Each row of this table is followed by its label. One hidden rule gives the labels. It looks at one to three of the table's principal directions, none of them among the few with the most spread.
[  1. -10. -25.  22. -13.  -8.  22.  37.  15.  -1. -14. -26. -15. -30. -12. -45.  33.  -3. -20.  25. -18.   2.  17.
 -30.  -5.  14.  14.  18.  29. -47.  -6.] 3
[-20.   1.  65.  29.  -5.  -6. -28.  13. -29.  -1.   2.  12.  22.  23.  -6.  -5. -62.  26.  21. -51. -29. -30. -14.
  26.   4. -17. -29. -21.  15.  21.  21.] 3
[ 35.  -5. -13. -21.  -6.  21.  28. -25.  26.   4. -12.   1.  25.   7.  16.  -4.   7.  15.  -1.  -1.  14. -37.  21.
  -3.  -8.   8. -38.   5. -13. -22.  -7.] 5
[ 42. -32. -34. -54.  34.  45.  73. -71.   9.  29.  -5.  -7.  14.  -6.  -9.  26.  38.  -3. -34.   8.  38.   4.  26.
   1.  16.  21. -15.   7. -38.  -2. -29.] 2
[ -1.  -7.  -3.  -2.   7. -10.   4.  -6.  -9.   6.   4.  -9.  -8. -16.   6.   3.   1.   1. -13.  12.   5.   6.  -1.
   1.   3.   4.  -3.   9.  -3.   5.  -8.] 1
[  3. -10. -17. -36.  27.  46.   3. -54.  -5.   8.   0.  24.   2.   0.  19.  30.  -8.  35.  -3.  -7.  -1.   0.   4.
 -11.  -5.  24. -14.  -7. -27.   3. -13.] 5
[ -4. -12.  61.  21.   4.  39.  21.  12. -13.  11. -13.  15.  42.  34. -48.  -6. -58.  26.  11. -70. -36. -25.   2.
  34.  17. -13. -35. -23.  13.  20.  25.] 5
[ -15.   -2.    2.  -46.   58.    0.  -11.  -45.  -29.    3.    2.   67.   14.  -28.    8.  -14.   37.   48.  -41.
   13.  -21.   19.   72. -112.  -33.   91.  -76.  -10.  -12.  -39.    0.] 4
[ 33. -54. -16. -24.  14.   3. 105. -19.  -6.  60.  -1. -88.  -5. -47. -38. -17.   9.   0. -53.  -2.   1.  15.  16.
   7.  31.  -9. -29.  40.  -5. -10. -36.] 5
[  5. -77. -17.   3.  48.  94.  94. -64. -12.  23. -72. -13. -26. -25. -49. -24.  25.  51. -96.  -3.   6.   3.  42.
  -7.  39.  52.  13.  12.  21. -55. -13.] 2
[  4.   2.   4.  10.   0.  12.   0.  -3.   3.  -8.  -1.   9.   3.  23. -11.  21.   4. -29.  10.  -3.  22.   2. -17.
  38.  15. -17.  37. -12.  -5.  25.   6.] 6
[ 23. -12. -14. -45.  20.  22.  23. -66.   3.  -9.  13.  54.  42.  27.  21.  29.  19.  30. -19.   3.  30. -39.  31.
 -34. -19.  43. -40. -11. -34. -23. -11.] 3
[ 33.  28.  56.  18. -15.  21. -34.   6.  14.  -7.   0.  30.  63.  47.  29.  22. -52. -13.  78. -45.   5. -70. -22.
  86.   4. -42. -39. -34. -17.  59.  19.] 6
[  8. -39.   6.  26.  16.  25.  48.  -1. -12.  19. -24. -31.  -7. -23. -28. -15.   3.   0. -36.   0.   0.  -3.   3.
  32.  30.   2.  13.  11.  17.  -1. -10.] 1
[ -57.   57.    6.   13.  -29.  -35. -124.   15.  -13.  -39.   17.   27.  -48.   25.   51.   12.  -17.   -2.   69.
  -14.  -17.   22.  -45.  -21.  -30.  -24.   66.  -32.    8.    6.   19.] 2
[ 10.  18.  15. -49.  17.  -6. -24. -64. -11. -18.  39.  76.  50.  55.  28.  51.  14.   0.  24. -19.  37. -29.  14.
 -25. -25.  23. -26. -39. -47.  13.   2.] 2
[ 23. -10.  12.  15. -32.  10.  29.  -5.  12.   1.   5. -34.  14.  45.  -9.  33. -36. -25.  22. -28.  35. -34. -48.
  90.  29. -63.  37.  -1.  -9.  35.  -3.] 5
[-41. -40.  47.  23.  43.  73.  19. -17. -50.  16. -20.  21.  -4.  12. -60.  23. -70.  49. -30. -57. -40.  24. -18.
  38.  38.   6.  11. -17.  12.  39.  16.] 1
[-49. -16. -30.  17.  15. -20.  22.  47. -15.  16. -28. -53. -82. -64. -66. -59.  43.  -6. -68.  31. -38. 104.  22.
 -71.  13.  24.  49.  33.  51. -46.   3.] 2
[ -1.  34. -28.  19. -32. -44. -31.  67.  32. -22.  12.  -4.  -8. -13.  12. -27.  35. -37.  22.  42.  -8.  11.   0.
 -27. -23.  -5.  21.  11.  17. -18.   6.] 1
[ 24. -26.   3. -33.  24.  -1.  37. -53. -19.  21.  28.  -2.  25.  -1.  10.  35.   1.   1. -16.  -1.  28. -17.   2.
  13.   9.   7. -26.   2. -35.  22. -25.] 1
[ 16.   1.  12.  30. -26. -19.  28.  44.  18.   4. -14. -42.   1.   4. -32. -20.  -3. -41.  -3.   3.  15.   1.  -9.
  48.  23. -39.  11.  16.  20.  15.  12.] 4
[-19. -11.  10. -52.  53.  27. -26. -86. -46.   9.  20.  50.   0.  -4.  38.  55. -34.  60. -13. -12.  -1.  10.   1.
 -24. -10.  40. -43. -13. -43.  28. -13.] 1
[ 70.   5.   7.  38. -39.  24.  37.  30.  60.   2. -49. -38.  34.  16.   2. -33.  18. -53.  33.   0.  35. -66.   3.
  89.  24. -48.  -3.   1.  14.   2.   7.] 4
[  3.  28. -29. -28.   4.  24. -40. -34.  24. -37.  -1.  74.  13.  33.  36.  25.  33.   7.  18.  19.  23. -13.  16.
 -35. -31.  34.   7. -23. -23. -19.   7.] 4
[-21.   1. -13.  -1.  20.  13. -12.   2.  -6. -11.  -4.  36.  -9. -10.  -8.  -3.  20.  11. -17.  16. -14.  23.  17.
 -39. -10.  37.   9.  -5.   6. -15.   6.] 1
[ 27.  34. -26. -13. -38.  -7. -33.   4.  42. -16.   4.  -3.   8.  15.  55.   9.  -2.  -9.  52.  13.  16. -33. -16.
  15. -22. -26.  -7.   2. -17.   0.  -4.] 5
[-21.  35. -18. -53.  16.  -2. -79. -44. -10. -20.  35.  69.   4.   6.  71.  41. -15.  47.  35.   7. -14.   0.   0.
 -63. -50.  38. -36. -18. -39.   2.  -4.] 1
[ 12. -32.  24.  22.  20.  36.  39.   3. -12.  35. -32. -36.   2. -32. -24. -31. -14.  14. -13. -25. -29.  -9.  12.
  28.  27.   0. -22.   2.  18.   1.  -6.] 6
[ 42.  10.  42. -21.  12.  22.   0. -56.   4. -16.  17.  74.  84.  73.  18.  56. -10. -16.  32. -30.  56. -70.   5.
  54.   2.  -3. -40. -42. -45.  46.  11.] 6
[  30.  -25.  -45.  -97.   68.    9.   36. -127.  -22.   24.   19.   24.   -4.  -23.   37.   53.   72.    1.  -52.
   40.   69.   27.   42.  -53.   -4.   60.  -25.    2.  -68.   -3.  -45.] 4
[  10.    1.   12.  -76.   45.   13.  -31. -112.  -36.   20.   27.   40.   20.   -1.   71.   49.  -15.   50.   19.
  -24.   12.  -21.   14.  -33.  -23.   33.  -72.  -25.  -60.   16.  -25.] 2
[  5.  13. -16. -24.  10. -21.  -7.  -6.   3.   2.  15.   9.   0. -12.   9.   2.  33. -18.   1.  21.   9.  20.  17.
 -33. -13.  15.  -9.   1. -13.  -3.  -7.] 4
[ -9.  10.  -8. -62.  37.  10. -45. -75. -26.   3.  27.  52.   6.  -6.  61.  41.  -8.  50.  14.  -4.  -6.   0.  12.
 -54. -33.  44. -49. -17. -46.   5. -17.] 4
[-12. -57.  14.  84. -14.  30.  78.  64.  -6.  20. -48. -79. -33. -23. -87. -52. -11. -14. -50. -15. -25.  11. -18.
  63.  57. -32.  72.  22.  65. -15.   4.] 1
[-44. -31.  14.  83.  -9.  36.  24.  65. -10.  -5. -51. -35. -49.  -7. -80. -46. -11.  -2. -35. -18. -37.  33. -19.
  32.  41. -16.  90.   3.  69. -19.  24.] 1
[ -8. -15.   5. -18.   5.  -3.  34.  -1. -12.   5.  32.  12.  26.  20. -36.  22. -19.  14. -21. -16.  -8.   7.   1.
 -17.  -1.   7. -17.   4. -11.   6.   0.] 3
[ -1. -21.  14.  -6.  38.  12.  37.  -1. -21.  24.  -6.  -2.   5. -25. -41.   4.  -8.   0. -43.   6.  -6.  37.  17.
   8.  23.  17. -31.  13.  -2.  30.   2.] 6
[ -65.   32.  -19.  -55.   39.  -31. -100.  -44.  -46.  -25.   48.   81.  -32.  -17.   60.   42.   -6.   59.   -2.
   26.  -25.   53.    4. -112.  -54.   66.  -21.  -11.  -30.   -2.   -3.] 1
[-30.  21.  -1.  32. -29.   3. -41.  45.   9. -19.  -8.  -6. -28.  12.  -4.  -7. -26.   0.  29.  -9. -26.  13. -33.
  14.  -2. -27.  48.  -5.  24.   2.  18.] 5
[  6.  -3.  -5.  33. -35. -29.  18.  35.  16. -14.   2. -30.  -6.  17. -18. -13.  19. -41.  -3.  12.  25. -12. -17.
  28.  12. -32.  52.   8.  20. -10.   3.] 3
[-29. -13.   6.  37.  10.   8.   5.  49. -11.  29. -58. -61. -63. -74. -35. -79.  -4.  23. -35.   2. -63.  55.  22.
 -28.  16.  10.  -7.  27.  58. -33.  10.] 4
[  2.  28.  -2. -54.   8.  37. -49. -57.   1.  -5.  29.  48.  22.  39.  53.  73. -55.  35.  58. -31.   1. -13. -32.
  16. -20.  -9. -29. -23. -56.  49.  -3.] 2
[ 52.  -1. -13.  15. -39. -10.  51.  30.  44.  -6.  14. -25.  43.  33. -16.  10.  24. -66.  20.  11.  45. -41. -15.
  65.  15. -45.  27.   5.  -9.  16.  -6.] 1
[-11.  28.  -5. -25. -14. -58. -25.  15.   1.  -4.  28.  -6.  -8.  -1.   7.   1.   5. -13.   7.  13.   3.  29.   2.
 -40. -20.  -6. -19.  12.  -8.   0.   5.] 5
[  9.  52.  26.  -8. -46. -45. -78.  -3.  13. -25.  26.  14.  22.  44.  72.  23. -43.  -2.  79. -20.  17. -53. -34.
  26. -30. -44. -25. -17. -20.  24.  11.] 5
[-11.   9. -29. -38.   5.  14. -27. -45.   3. -29.  18.  62.   9.  22.  42.  34.  -3.  49.  -4.  15.   8. -18.   7.
 -52. -36.  41. -16.  -6. -26. -25.  -4.] 3
[  8.  11.   0.  15. -19.  30.  -9.   4.  22. -20. -11.  17.  11.  41.  -2.  14.  -5. -14.  29. -15.  14. -22. -18.
  39.   6. -22.  36. -18.  -1.   9.  12.] 4
[ 28.  39.  53.  -1. -27.  20. -45.  -9.  26. -31.  -2.  72.  82.  80.  35.  17. -48.  18.  72. -53.   8. -92.   3.
  35. -24. -15. -66. -44. -18.  17.  33.] 2
[-25. -35.  -9.  20.  21.  60.  50.  11.  -2.  -2. -38.  20.  -9.   1. -72. -30.  17.  32. -56. -13. -32.  24.  33.
 -38.  13.  42.  26.  -3.  36. -49.  14.] 5
[-26. -32.  -8.  71.   3.  -2.  50.  83.  -6.  25. -51. -87. -71. -66. -87. -75.  36. -45. -57.  24. -31.  77.   3.
  15.  48. -14.  78.  33.  71. -19.   6.] 6
[ 26. -40. -23.  -7.   3.   5.  61. -50.   1.   7. -14. -34. -14.   0.  -5.   7.  36. -14. -48.  19.  58. -14.   3.
  22.  25.  -2.  34.  15.  -5. -21. -23.] 5
[ -1. -49.  21.  10.  17.  56.  62. -37. -22.  18. -15. -15.   5.  26. -51.  21. -29.  17. -31. -46.   8.  -8. -16.
  53.  42. -14.  30.  -9.   1.  13.  -4.] 5
[ 12.  15. -46. -18. -22. -48.   0.  14.  24. -12.  23. -12.  -8. -15.  25. -10.  47. -21.  -4.  47.  19.   4.  11.
 -46. -26.   9.   5.  21.  -6. -33. -15.] 3
[-24. -28.  10.  64.   2.  24.  49.  87.   1.  28. -60. -67. -42. -56. -88. -80.  -9.   2. -48.  -4. -64.  54.  15.
   6.  37.  -4.  15.  31.  71. -22.  19.] 1
[-10. -50.  21.  61. -10.  82.  72.  22.   1.   9. -48. -40. -12.  33. -89.  -4. -46.   4. -26. -54. -12.  -1. -36.
  93.  61. -44.  77.  -3.  39.  11.  16.] 5
[ -7. -25.  24.  12.   0.  39.  12. -43. -22.   5.  -7. -13.  -9.  36.  -9.  37. -42.   9.   6. -47.  18. -18. -43.
  68.  32. -36.  50. -19.  -7.  29.  -3.] 2
[ 11. -29.  10. -51.  61.  54.  21. -97. -32.  17.   3.  53.  29.   5.  15.  46.  -6.  46. -26. -18.  15. -13.  25.
 -12.   3.  49. -50. -19. -43.  15. -16.] 6
[ 13.  17.   8. -13.  -1. -16. -28. -23.   2.  -9.   6.  18.  11.   9.  39.  17.  -3.  -7.  17.  10.  28. -20.  -3.
  14.  -8.  -4. -21.  -5. -19.  19.   1.] 6
[  9. -24.   5.  -4.  11.  37.  40.  -9.   1.  16. -16.   0.  19.  -4. -22. -18.  -8.  35. -17. -24. -26. -18.  24.
 -14.   3.  20. -33.  -1.   7. -26.  -2.] 5
[ -6.   9.   1.  53. -30. -41.  15.  91.  23.  -1. -33. -53. -28. -30. -50. -72.  30. -46. -19.  26. -15.  33.  15.
  -3.  13. -18.  24.  26.  56. -27.  21.] 4
[  9. -17.  23.  11.   6.  20.  36.   0.  -3.  25. -29. -37.  -5.  -3. -38. -15. -15.  -8. -13. -27.  -1.  11.   1.
  37.  31. -22.  -4.   3.  12.  13.   6.] 2
[-12. -13.   7.   1.  32.  30.  -4. -20. -21.  10. -13.  14. -10. -17.  -3.   0.  -3.  20. -13.  -6. -15.  14.   8.
  -5.   7.  23.  -2.  -8.   2.   5.  -2.] 6
[ -4.  64. -47. -29. -35. -68. -66.  30.  38. -50.  49.  53.  10.  28.  43.  12.  60. -40.  41.  51.  23.   8.   8.
 -75. -58.  14.  19.  -8. -19. -26.   7.] 5
[  1.  19.  19.  25. -12. -22.  -9.  34.  13. -16. -17.   9.   7.  16. -23. -31.  29. -37.   5.   1.  10.   1.  19.
  -3.   1.  -5.  10. -11.  23. -12.  24.] 4
[-37.  37.   5. -25.   3. -49. -85.  -9. -29.  -1.  28.   2. -40. -21.  51.  15. -25.  15.  29.   3. -19.  40. -21.
 -38. -25.  -4. -11.  -1. -14.  22.   0.] 2
[ 49.   3. -34. -35. -30. -59.  35.  -9.  24.   5.  60. -30.  34.  11.  30.  27.  37. -50.  17.  29.  51. -33. -10.
   8. -13. -27.  -3.  16. -38.   4. -35.] 3
[-30. -20.  19. 102. -17.  28.  25. 105.   5.   6. -67. -60. -49. -30. -88. -80.   0. -28. -22. -12. -52.  37. -10.
  45.  46. -28.  80.   9.  86. -17.  28.] 6
[-32. -11. -15. -40.  46.  28. -19. -60. -32.  -8.   7.  64.  -9.  -7.  16.  24.   3.  64. -33.   5. -15.  20.  25.
 -76. -23.  68. -20. -11. -17. -24.  -5.] 3
[-19. -16.  22.  16. -11. -22.   0.  14. -27.  11.  21. -29.  -4.  -9.   1.  -2. -50.  31.  -2. -21. -28. -13. -25.
   8.   2. -17. -11.  11.  11.   5.  -7.] 3
[ 11. -14.  -3.  -6.  27. -11.  20. -11. -13.  31. -15. -40. -25. -50.  -5. -21.  33. -24. -24.  19.   7.  33.  19.
  -3.  17.   7.  -6.  13.   2.   5. -15.] 4
[-23.  -3.  21. -18.  31. -18.  -8. -16. -35.  16.   8.   8. -10. -16. -17.  -4.   3.  10. -21. -12. -14.  39.  20.
 -41.  -1.  22. -23.  -5.  -1.   4.   4.] 2
[ 13.   9. -35. -32.  -6. -41.   3. -13.   9.  -9.  40.   8.   8.   2.  23.  20.  44. -26.  -1.  36.  32.   2.   6.
 -35. -21.  11.   8.   6. -26. -11. -19.] 3
[-28.  42. -16. -13. -20. -60. -78.  19.  -8. -21.  51.   9. -23.  -1.  51.  27. -10. -12.  41.  23.  -3.  23. -37.
 -23. -31. -16.  21.   1. -16.  22.  -3.] 1
Here are more rows. What is the label of each one?
[ 23.  18.  48.  47. -43.   0.  13.  63.  32.  -7. -17. -14.  43.  52. -44. -21. -25. -46.  44. -44.   1. -37. -13.
  74.  20. -60.   3. -17.  23.  24.  33.] ~ 2
[ 18.  18. -29.   4. -33. -36.   1.  35.  37. -17.  -3.  -9.   2.  -2.   9. -34.  44. -25.   3.  34.  12. -14.  20.
 -32. -21.   3.   2.  13.  14. -43.   2.] ~ 5
[-22. -22.   8.   2.  18.  36.  16. -19. -17.   2. -22.   7. -16.   6. -30.   4. -23.  34. -32. -19. -11.  18.   1.
  -1.  15.  12.   7.   0.  10.  -5.   8.] ~ 5
[ -14.    3.  -44.  -89.   37.    7.  -39. -119.  -26.  -12.   41.   63.  -12.    9.   75.   67.   20.   53.   -7.
   15.   30.    5.    8.  -81.  -41.   56.  -10.  -16.  -62.  -18.  -31.] ~ 5
[  4.  21.  -4. -52.  29.  -9. -50. -59. -16.  16.  10.  12. -13. -26.  66.  18.   4.  18.  25.   5.   3.  12.  11.
 -32. -22.  18. -45.  -8. -36.  14. -16.] ~ 4
[  26.  -24.   49.  121.  -69.   41.   76.  121.   45.    5.  -57.  -81.   24.   41. -102.  -57.  -46.  -57.   23.
  -57.  -19.  -49.  -43.  127.   67. -100.   69.    3.   73.   17.   35.] ~ 5
[ -5.  47. -34. -68. -11. -32. -73. -42.   6. -25.  61.  51.  10.  24.  82.  58.  -5.  20.  52.  15.  12.  -6. -16.
 -54. -55.  11. -23. -11. -55.   7. -14.] ~ 5
[-31. -19.   4.  17.  33.  21.  20.  24. -18.  11. -30.   2. -25. -37. -53. -36.   9.  19. -51.   7. -39.  52.  30.
 -38.  12.  38.  -4.  11.  32. -18.  13.] ~ 6
[  5. -16. -14. -10.   3. -55.  28.   0. -14.  17.  21. -46. -20. -38.  -1.  -6.  21. -19. -38.  37.  21.  23.   3.
 -14.   6.   0.  -6.  33.  -2.  -1. -22.] ~ 1
[-10. -17.  32.  56. -30. -29.  43.  72.  -2.   7. -10. -55.  -5.   5. -73. -39. -17. -31. -21. -20. -13.  11. -13.
  37.  32. -43.  29.  15.  46.   0.  19.] ~ 5
[  5.  -9. -23. -30.  23.  -5.   5. -45. -10.  -3.  15.  21.  -3.  -7.  22.  25.  32.   0. -24.  29.  31.   5.  11.
 -24.  -7.  29.   3.   2. -24.  -4. -17.] ~ 1
[-14. -42. -37.  20.  19.  21.  42.   4.  -3.  17. -58. -45. -60. -72. -22. -79.  57.  34. -73.  31. -30.  28.  48.
 -71.   5.  53.  18.  27.  50. -92. -15.] ~ 5
[ -8.  19. -16. -68.  45. -19. -62. -71. -31.  10.  31.  39. -10. -41.  83.  30.   6.  42.  10.  25.  -5.  17.  19.
 -72. -40.  52. -66.  -3. -47.   7. -24.] ~ 6
[ 55.   3. -22. -54.   5. -24.  27. -37.  14.  32.  34. -31.  27. -20.  41.  22.  24. -29.  20.  18.  33. -15.   8.
   9.  -5. -12. -48.  13. -48.  23. -37.] ~ 4
[-18.  21.   4. -22.  11. -35. -49. -14. -22.  11.  11. -13. -33. -28.  33.   2.  -2.  -2.  15.   6.  -8.  36.  -5.
 -24. -10.  -2. -11.   2. -10.  15.  -6.] ~ 4
[ 11. -29. -21. -60.  61.  26.  38. -71. -23.  24.  12.  29.  13. -32.   6.  27.  21.  35. -51.  21.   9.  20.  40.
 -49.  -5.  62. -57.  10. -38.  -1. -26.] ~ 1
[ 53.  17.   2. -19.  -5. -13.   2. -14.  27.   3.  10.  10.  46.   8.  37.   8.  24. -34.  32.  14.  36. -45.  16.
  24.  -9.  -7. -45.  -6. -28.  17.  -9.] ~ 6
[ 46.  24.  39.  17. -59.   7.  -6.   4.  41. -18.  -6.  -2.  59.  78.  24.  16. -49. -19.  71. -49.  33. -93. -33.
  93.   3. -71. -16. -22. -11.  26.  19.] ~ 5
[ 14. -15.  31. -50.  34.  54.   0. -88. -31.  40.   8.  -2.  18.  10.  32.  58. -74.  49.  30. -63.  -6. -18. -24.
  47.  14. -17. -55. -17. -50.  58. -18.] ~ 2
[ 24.  43.   4. -17. -50. -18. -42. -10.  38. -54.  44.  73.  72.  94.  50.  51. -20.  -4.  65. -12.  40. -86. -20.
  14. -40. -20. -15. -30. -36.   6.  14.] ~ 3
[-29. -22.   7. -27.  34.  -8.   4. -39. -49.  31.  15. -25. -37. -30.  -6.  19. -21.  25. -30. -12. -12.  50.  -9.
 -19.  12.   7.  -5.   9. -12.  19. -16.] ~ 2
[-14.  -8. -17. -63.  37.  -4.  -8. -83. -34.  10.  30.  20. -18.  -2.  26.  48.  13.  20. -18.   2.  23.  31.   3.
 -44. -10.  27.  -1.  -6. -42.   6. -23.] ~ 2
[  4.  -4.  -7.  16. -11. -15.  19.  34.  12.  14. -23. -46. -22. -32. -18. -46.  18. -12. -14.  10. -14.  16.  15.
 -11.   7.  -6.   0.  19.  28. -26.   1.] ~ 2
[  7.  18.   7.  49. -44. -24.  -3.  66.  34. -46.   3.  34.  39.  45. -18. -18.  15. -31.  11.  16.  14. -46.   2.
  12. -11.  -8.  21.  -7.  27. -20.  27.] ~ 1
[ -2. -44.  -9. -32.  67.  98.  36. -73. -23.  31. -39.  27.  -3. -33.  -6.  -1.  -4.  78. -41. -23. -36.   8.  41.
 -36.   7.  67. -43.  -8. -10. -25. -16.] ~ 4
[ 10. -14.   7.  14. -29. -54.  38.  29.  -5.  19.  29. -69.  -3.  -3. -22.  -4.  -5. -39.  -4.  -4.  15.   1. -27.
  35.  20. -50.  23.  21.   5.  14. -14.] ~ 5
[  4. -55. -22.  21.   2.  42.  94.   5.   2.  14. -12. -40. -10.   2. -69.   2.   8.  -6. -56.  -2.   9.  12. -11.
  34.  41.  -9.  59.  19.  17. -12. -13.] ~ 3
[-24. -48.  13.  57.  14.  33.  62.  37. -13.   0. -47. -13. -19. -14. -85. -44.   5.  13. -76.  -1. -20.  19.  19.
   5.  35.  21.  34.  14.  56. -32.  19.] ~ 1
[ 33.  57.  15.  18. -91. -38. -42.  51.  61. -42.  22.   4.  53.  83.  36.  12. -42. -32.  92. -23.  24. -81. -42.
  60. -23. -77.  -5. -11.  -6.  14.  26.] ~ 5
[ -1.  47.   4.  16. -39. -41. -52.  51.  25. -42.  39.  44.  35.  46.  19.  20.  -2. -38.  55.  11.  10. -26. -23.
  11. -26. -22.  16. -17.  -7.  21.  20.] ~ 1
[ -58.   25.  -26.  -58.   59.   49. -102.  -92.  -34.  -25.  -17.   97.  -52.  -14.   69.   32.    4.   85.   -4.
   12.  -21.   46.   22. -103.  -43.   85.   -8.  -29.  -26.  -25.    4.] ~ 4
[ -3.  51. -54. -20. -20. -52. -63.  26.  32. -38.  25.  39.  -9. -13.  56. -11.  67. -22.  25.  66.   8.   9.  20.
 -82. -55.  34.   6.   3.  -8. -40.  -3.] ~ 1
[ 28. -36.  16.  -9.  39.  44.  61. -28.  -9.  33. -22.  -2.  29. -19. -29. -10.   4.  14. -34. -13.  -5.  -9.  36.
  12.  21.  26. -51.   2.  -4.   5.  -8.] ~ 6
[ -7.   0. -19.   3.   0.  -2.  -9.  -2.  -2.   0.  -3. -17. -31. -14.   9.   5.  15. -15.  -1.  17.   9.  21. -15.
   7.   7.  -8.  39.   5.   0.   4.  -8.] ~ 6
[ 32.   4.  31. -16.  15.  37.  -3. -50.   7.  -1. -21.  41.  45.  33.  22.  17. -12.  11.  19. -26.  25. -50.  18.
  30.   2.   7. -50. -26. -23.  16.   9.] ~ 4
[ 17.  48. -13.  17. -50. -78. -41.  62.  32.  -4.  12. -61. -26. -16.  29. -17.  19. -80.  49.  36.  24.  19. -32.
  36.  -2. -64.  28.  20.   6.  28.   1.] ~ 4
